In the data rows, the value 128 means zero.
Some points:
np.array([148, 179, 134, 146, 158, 160, 156, 153, 129, 182, 135, 155, 165, 177, 142, 126, 171, 170, 167, 180, 178, 164,
          173, 134, 166, 138, 131, 144, 131, 172, 148, 144])
np.array([181, 155, 152, 159, 160, 162, 143, 136, 140, 183, 126, 148, 172, 171, 127, 175, 180, 150, 148, 180, 177, 146,
          166, 124, 132, 139, 130, 145, 136, 179, 165, 171])
np.array([166, 128, 127, 184, 175, 173, 177, 146, 174, 162, 163, 160, 141, 133, 187, 148, 142, 183, 149, 127, 136, 137,
          133, 156, 140, 127, 172, 185, 162, 160, 153, 149])
np.array([177, 133, 130, 181, 168, 143, 140, 155, 184, 155, 177, 173, 137, 146, 137, 175, 132, 141, 164, 129, 127, 160,
          136, 146, 137, 158, 179, 182, 155, 163, 170, 168])
np.array([178, 154, 121, 134, 179, 175, 152, 184, 157, 121, 174, 166, 128, 129, 188, 150, 175, 186, 149, 140, 153, 158,
          166, 185, 163, 142, 133, 129, 128, 140, 176, 143])
np.array([124, 146, 140, 176, 152, 156, 147, 169, 132, 136, 180, 177, 172, 165, 133, 173, 128, 175, 126, 131, 153, 151,
          165, 150, 163, 178, 185, 144, 144, 164, 131, 188])
np.array([164, 131, 127, 185, 175, 156, 174, 135, 180, 169, 164, 166, 142, 154, 186, 130, 147, 177, 155, 127, 133, 141,
          129, 144, 151, 135, 175, 179, 173, 161, 148, 145])
np.array([136, 132, 182, 180, 168, 158, 137, 147, 183, 142, 166, 144, 164, 151, 157, 151, 180, 151, 132, 127, 129, 155,
          131, 167, 170, 137, 180, 176, 178, 133, 166, 145])
np.array([175, 181, 149, 125, 131, 169, 130, 156, 148, 161, 129, 162, 167, 139, 140, 169, 152, 144, 182, 171, 161, 147,
          133, 179, 127, 181, 154, 154, 172, 147, 169, 151])
np.array([179, 181, 146, 129, 131, 168, 138, 165, 138, 167, 129, 159, 157, 140, 156, 170, 151, 131, 181, 176, 152, 137,
          146, 173, 132, 179, 153, 155, 169, 141, 161, 168])
np.array([125, 177, 178, 175, 126, 186, 149, 166, 160, 167, 172, 144, 188, 138, 167, 184, 129, 149, 120, 140, 130, 140,
          131, 152, 159, 145, 162, 122, 148, 186, 170, 173])
np.array([148, 125, 151, 157, 133, 144, 168, 180, 157, 130, 181, 165, 151, 173, 135, 146, 140, 159, 128, 132, 186, 168,
          156, 179, 160, 179, 178, 134, 130, 148, 150, 186])
np.array([181, 179, 139, 128, 131, 162, 145, 166, 125, 167, 130, 162, 170, 146, 149, 171, 152, 135, 180, 178, 153, 141,
          138, 178, 135, 171, 154, 158, 173, 149, 158, 152])
np.array([152, 169, 144, 138, 161, 166, 157, 157, 128, 182, 138, 147, 171, 179, 143, 130, 168, 164, 160, 180, 178, 163,
          172, 130, 168, 133, 130, 152, 133, 179, 136, 145])
np.array([133, 137, 165, 180, 177, 148, 185, 166, 140, 126, 167, 155, 152, 159, 176, 172, 138, 178, 129, 146, 187, 160,
          128, 152, 157, 143, 163, 136, 132, 181, 131, 157])
np.array([152, 166, 185, 140, 156, 134, 163, 149, 130, 187, 173, 142, 176, 157, 138, 171, 178, 142, 155, 180, 160, 141,
          174, 131, 174, 121, 135, 130, 128, 153, 179, 156])
np.array([135, 131, 140, 160, 156, 137, 176, 185, 167, 129, 176, 170, 159, 182, 146, 162, 147, 157, 131, 143, 188, 148,
          148, 168, 150, 174, 172, 123, 151, 124, 134, 188])
np.array([158, 179, 133, 145, 164, 168, 152, 148, 129, 181, 139, 158, 165, 178, 139, 131, 170, 170, 159, 181, 178, 152,
          171, 130, 164, 142, 129, 152, 130, 174, 142, 144])
np.array([172, 178, 148, 128, 128, 166, 140, 165, 130, 155, 130, 163, 168, 130, 150, 170, 153, 138, 182, 170, 156, 140,
          144, 178, 141, 176, 144, 157, 181, 151, 173, 152])
np.array([153, 176, 133, 153, 161, 165, 144, 152, 132, 181, 140, 162, 164, 174, 128, 130, 174, 170, 162, 183, 176, 155,
          169, 130, 167, 141, 125, 153, 142, 182, 138, 142])
np.array([129, 160, 175, 183, 164, 141, 166, 153, 129, 123, 168, 164, 151, 161, 176, 175, 145, 180, 136, 133, 187, 141,
          187, 136, 138, 146, 154, 138, 129, 178, 145, 166])
np.array([137, 161, 163, 187, 154, 124, 183, 141, 137, 139, 185, 123, 147, 135, 137, 165, 179, 176, 133, 158, 173, 167,
          154, 167, 144, 182, 141, 136, 130, 185, 150, 165])
np.array([171, 180, 150, 127, 140, 170, 137, 157, 135, 165, 131, 150, 153, 150, 149, 170, 149, 132, 181, 175, 166, 126,
          140, 172, 133, 180, 142, 168, 181, 153, 160, 163])
np.array([133, 173, 184, 183, 143, 135, 151, 152, 143, 129, 174, 158, 179, 163, 150, 172, 129, 164, 132, 149, 179, 173,
          129, 135, 161, 155, 168, 123, 148, 154, 150, 185])
np.array([144, 151, 187, 165, 144, 148, 139, 151, 161, 125, 162, 170, 190, 155, 141, 177, 156, 181, 128, 129, 167, 156,
          138, 144, 165, 179, 183, 135, 131, 175, 121, 158])
np.array([128, 140, 181, 179, 174, 156, 145, 141, 183, 146, 166, 152, 162, 152, 165, 157, 174, 144, 132, 126, 129, 171,
          129, 164, 153, 137, 180, 178, 175, 134, 164, 139])
np.array([138, 132, 162, 184, 142, 168, 142, 147, 157, 126, 171, 175, 171, 155, 132, 152, 126, 178, 132, 133, 178, 177,
          148, 160, 187, 169, 186, 137, 141, 149, 142, 161])
np.array([138, 149, 175, 183, 166, 130, 170, 181, 137, 126, 161, 155, 140, 162, 160, 184, 151, 167, 125, 140, 185, 157,
          175, 125, 157, 164, 153, 142, 131, 184, 145, 139])
np.array([178, 164, 170, 132, 128, 157, 176, 153, 168, 149, 135, 160, 122, 141, 176, 155, 135, 138, 170, 139, 148, 152,
          188, 180, 175, 174, 143, 155, 184, 129, 130, 152])
np.array([150, 129, 168, 184, 183, 141, 126, 141, 149, 168, 167, 149, 138, 170, 165, 119, 149, 177, 131, 136, 163, 176,
          156, 142, 156, 133, 172, 183, 182, 185, 147, 121])
np.array([169, 181, 155, 128, 146, 169, 138, 151, 136, 150, 130, 177, 161, 127, 146, 164, 153, 131, 184, 175, 159, 135,
          128, 180, 147, 178, 144, 160, 175, 150, 163, 168])
np.array([171, 181, 139, 127, 148, 167, 139, 153, 137, 166, 130, 167, 163, 135, 150, 170, 153, 129, 179, 170, 160, 131,
          147, 179, 133, 182, 147, 152, 177, 151, 156, 166])
np.array([170, 127, 131, 182, 171, 174, 162, 167, 177, 158, 175, 156, 137, 145, 165, 186, 162, 149, 183, 129, 136, 127,
          149, 161, 139, 153, 179, 138, 146, 144, 147, 130])
np.array([177, 141, 136, 161, 155, 152, 132, 143, 132, 182, 129, 149, 175, 171, 127, 168, 180, 164, 168, 179, 177, 150,
          161, 127, 143, 137, 132, 146, 143, 182, 170, 167])
np.array([132, 179, 143, 142, 158, 171, 161, 140, 129, 184, 134, 154, 158, 174, 151, 125, 174, 166, 151, 179, 174, 162,
          181, 132, 169, 137, 133, 143, 134, 171, 159, 154])
np.array([141, 169, 176, 160, 142, 132, 146, 155, 151, 155, 156, 131, 156, 165, 132, 181, 136, 186, 129, 150, 182, 173,
          126, 153, 160, 171, 142, 130, 126, 186, 182, 172])
np.array([137, 132, 179, 178, 167, 147, 140, 148, 183, 145, 170, 154, 164, 149, 158, 155, 177, 158, 133, 128, 128, 164,
          130, 151, 169, 133, 180, 181, 174, 136, 166, 139])
np.array([180, 179, 146, 128, 134, 166, 152, 150, 127, 167, 131, 157, 163, 135, 147, 171, 157, 129, 181, 172, 154, 140,
          140, 171, 141, 178, 141, 167, 178, 150, 163, 161])
np.array([152, 165, 182, 146, 153, 124, 171, 130, 132, 189, 171, 142, 175, 161, 153, 159, 175, 151, 135, 182, 158, 135,
          173, 150, 183, 123, 132, 140, 126, 156, 174, 158])
np.array([168, 131, 130, 183, 156, 163, 144, 146, 185, 159, 173, 164, 140, 139, 134, 177, 135, 146, 163, 128, 129, 153,
          137, 148, 134, 159, 178, 181, 166, 155, 173, 181])
np.array([135, 141, 178, 129, 158, 140, 162, 138, 155, 129, 156, 163, 150, 182, 179, 127, 136, 167, 129, 171, 172, 182,
          183, 148, 177, 163, 130, 169, 153, 132, 150, 171])
np.array([186, 135, 133, 125, 182, 178, 166, 187, 170, 121, 167, 161, 128, 147, 183, 133, 140, 152, 159, 141, 145, 153,
          173, 179, 174, 145, 124, 142, 154, 145, 160, 167])
np.array([189, 131, 131, 135, 150, 168, 168, 139, 180, 133, 185, 173, 153, 180, 158, 122, 128, 141, 142, 139, 126, 174,
          158, 144, 166, 157, 169, 174, 187, 144, 162, 147])
np.array([135, 144, 144, 152, 162, 138, 166, 180, 167, 131, 184, 165, 162, 173, 148, 145, 132, 169, 143, 143, 187, 173,
          152, 180, 160, 178, 146, 131, 128, 121, 135, 182])
np.array([179, 156, 162, 131, 142, 165, 169, 148, 171, 132, 133, 170, 126, 167, 181, 149, 129, 152, 162, 131, 142, 155,
          181, 171, 187, 177, 130, 157, 185, 126, 141, 148])
np.array([133, 131, 181, 178, 176, 158, 140, 144, 183, 152, 168, 152, 160, 145, 171, 165, 172, 146, 131, 128, 129, 162,
          131, 154, 167, 136, 180, 180, 170, 137, 159, 140])
np.array([156, 181, 152, 131, 131, 150, 185, 171, 189, 156, 151, 167, 144, 122, 171, 161, 145, 142, 184, 164, 154, 137,
          169, 166, 125, 153, 140, 188, 170, 136, 120, 145])
np.array([168, 130, 126, 181, 174, 181, 151, 166, 177, 150, 172, 152, 130, 153, 162, 187, 163, 147, 185, 130, 140, 134,
          141, 157, 146, 158, 172, 135, 167, 140, 153, 128])
np.array([171, 182, 136, 126, 146, 165, 142, 157, 130, 169, 128, 157, 152, 136, 150, 173, 145, 129, 180, 169, 157, 131,
          145, 180, 142, 181, 159, 165, 174, 151, 161, 168])
np.array([129, 154, 184, 175, 168, 139, 189, 138, 129, 143, 163, 142, 144, 153, 131, 177, 161, 179, 126, 161, 138, 176,
          146, 170, 133, 177, 161, 132, 129, 187, 172, 153])
np.array([132, 140, 183, 175, 176, 156, 143, 152, 184, 143, 173, 147, 164, 145, 157, 154, 180, 149, 131, 127, 128, 170,
          128, 158, 167, 135, 180, 169, 173, 140, 163, 137])
np.array([134, 171, 181, 181, 147, 138, 159, 177, 138, 141, 178, 131, 170, 145, 131, 171, 159, 181, 130, 153, 157, 151,
          146, 158, 138, 175, 166, 129, 127, 186, 166, 142])
np.array([129, 163, 181, 171, 150, 159, 146, 169, 131, 128, 183, 137, 180, 173, 140, 188, 157, 158, 133, 141, 182, 165,
          159, 132, 133, 173, 152, 152, 126, 155, 133, 175])
np.array([148, 165, 182, 143, 143, 127, 171, 134, 136, 188, 179, 140, 177, 160, 139, 156, 185, 149, 146, 172, 157, 147,
          170, 127, 180, 122, 167, 130, 128, 149, 174, 163])
np.array([122, 125, 124, 146, 175, 141, 147, 141, 164, 152, 166, 154, 189, 183, 129, 125, 144, 165, 158, 159, 131, 174,
          162, 138, 182, 144, 170, 186, 180, 134, 183, 161])
np.array([133, 178, 181, 189, 135, 141, 173, 180, 126, 155, 157, 131, 175, 138, 137, 156, 139, 181, 127, 174, 159, 140,
          147, 152, 154, 157, 154, 136, 133, 184, 172, 162])
np.array([136, 126, 172, 180, 184, 141, 168, 160, 179, 155, 174, 147, 136, 151, 175, 182, 153, 151, 169, 129, 129, 131,
          141, 178, 142, 162, 168, 122, 158, 171, 154, 131])
np.array([131, 173, 175, 172, 149, 155, 128, 152, 133, 149, 178, 148, 160, 157, 136, 186, 124, 181, 129, 160, 185, 188,
          141, 141, 175, 152, 161, 144, 129, 164, 140, 159])
np.array([173, 171, 168, 143, 125, 160, 178, 164, 157, 157, 141, 142, 122, 142, 183, 156, 135, 132, 170, 141, 142, 159,
          185, 174, 173, 181, 137, 156, 185, 127, 127, 151])
np.array([164, 131, 134, 182, 162, 137, 142, 146, 182, 141, 175, 168, 136, 154, 145, 173, 131, 156, 149, 130, 129, 160,
          134, 152, 133, 159, 178, 181, 168, 170, 178, 175])
These points spread out most along one direction. Take the direction at right angles to it along which they spread out most. Go by this last direction. How many in every 100 of the points above lie lower along it than each point below? Round to a whole number. More than half of the points above lie lower than the first one.
np.array([170, 179, 156, 127, 129, 165, 143, 163, 140, 165, 129, 157, 164, 131, 138, 170, 149, 142, 182, 178, 157, 133,
          144, 176, 135, 174, 149, 159, 181, 147, 172, 152]) 48
np.array([155, 182, 138, 148, 162, 162, 147, 155, 129, 181, 135, 150, 170, 180, 137, 130, 167, 167, 156, 181, 173, 165,
          171, 128, 166, 140, 132, 162, 131, 174, 144, 138]) 93
np.array([167, 127, 129, 187, 174, 166, 161, 161, 173, 151, 181, 156, 136, 145, 169, 184, 151, 145, 184, 130, 141, 132,
          141, 174, 152, 153, 169, 137, 156, 143, 155, 124]) 8
np.array([141, 174, 160, 133, 126, 143, 172, 177, 169, 170, 147, 156, 155, 122, 164, 163, 142, 144, 182, 176, 163, 141,
          176, 182, 122, 148, 131, 182, 187, 149, 130, 132]) 33
np.array([147, 181, 129, 142, 165, 170, 157, 156, 130, 182, 138, 152, 167, 177, 140, 133, 174, 161, 159, 181, 175, 159,
          168, 128, 167, 149, 130, 143, 132, 175, 142, 146]) 93
np.array([124, 130, 173, 174, 170, 166, 146, 163, 148, 143, 164, 166, 149, 146, 146, 155, 128, 188, 132, 140, 173, 174,
          159, 122, 165, 191, 180, 143, 139, 138, 141, 183]) 58
np.array([161, 149, 184, 148, 179, 161, 164, 169, 164, 125, 164, 136, 139, 130, 178, 124, 143, 148, 126, 187, 175, 183,
          188, 173, 142, 161, 156, 128, 131, 134, 142, 164]) 58
np.array([132, 129, 149, 179, 156, 126, 187, 186, 165, 127, 180, 188, 153, 180, 141, 134, 149, 149, 140, 136, 157, 162,
          154, 178, 144, 160, 167, 144, 127, 136, 172, 170]) 45
np.array([135, 145, 171, 131, 128, 146, 162, 138, 158, 127, 162, 160, 153, 183, 176, 127, 149, 165, 129, 180, 166, 183,
          183, 154, 178, 158, 140, 171, 150, 133, 138, 179]) 63
np.array([163, 131, 132, 182, 155, 155, 145, 154, 185, 150, 178, 169, 137, 142, 131, 167, 139, 148, 178, 128, 127, 144,
          136, 148, 135, 158, 179, 181, 163, 166, 165, 183]) 8
np.array([139, 146, 179, 130, 131, 132, 158, 140, 158, 126, 165, 160, 148, 186, 177, 126, 154, 166, 129, 183, 167, 165,
          183, 142, 180, 154, 149, 170, 161, 133, 140, 177]) 63
np.array([175, 183, 134, 127, 144, 167, 148, 158, 146, 161, 128, 169, 158, 133, 153, 171, 150, 129, 178, 172, 166, 131,
          136, 179, 139, 174, 152, 152, 175, 142, 168, 154]) 35
np.array([159, 158, 187, 137, 175, 154, 173, 173, 149, 125, 164, 137, 134, 137, 176, 131, 143, 159, 128, 184, 176, 186,
          180, 167, 151, 158, 150, 130, 128, 132, 153, 163]) 63
np.array([159, 127, 144, 184, 179, 151, 173, 165, 180, 148, 176, 148, 139, 145, 176, 182, 165, 147, 180, 129, 133, 140,
          135, 166, 141, 168, 163, 125, 156, 153, 155, 125]) 13
np.array([173, 153, 145, 166, 156, 146, 147, 141, 139, 182, 125, 154, 175, 175, 126, 174, 180, 152, 166, 178, 176, 154,
          158, 127, 135, 139, 130, 134, 137, 181, 168, 166]) 85
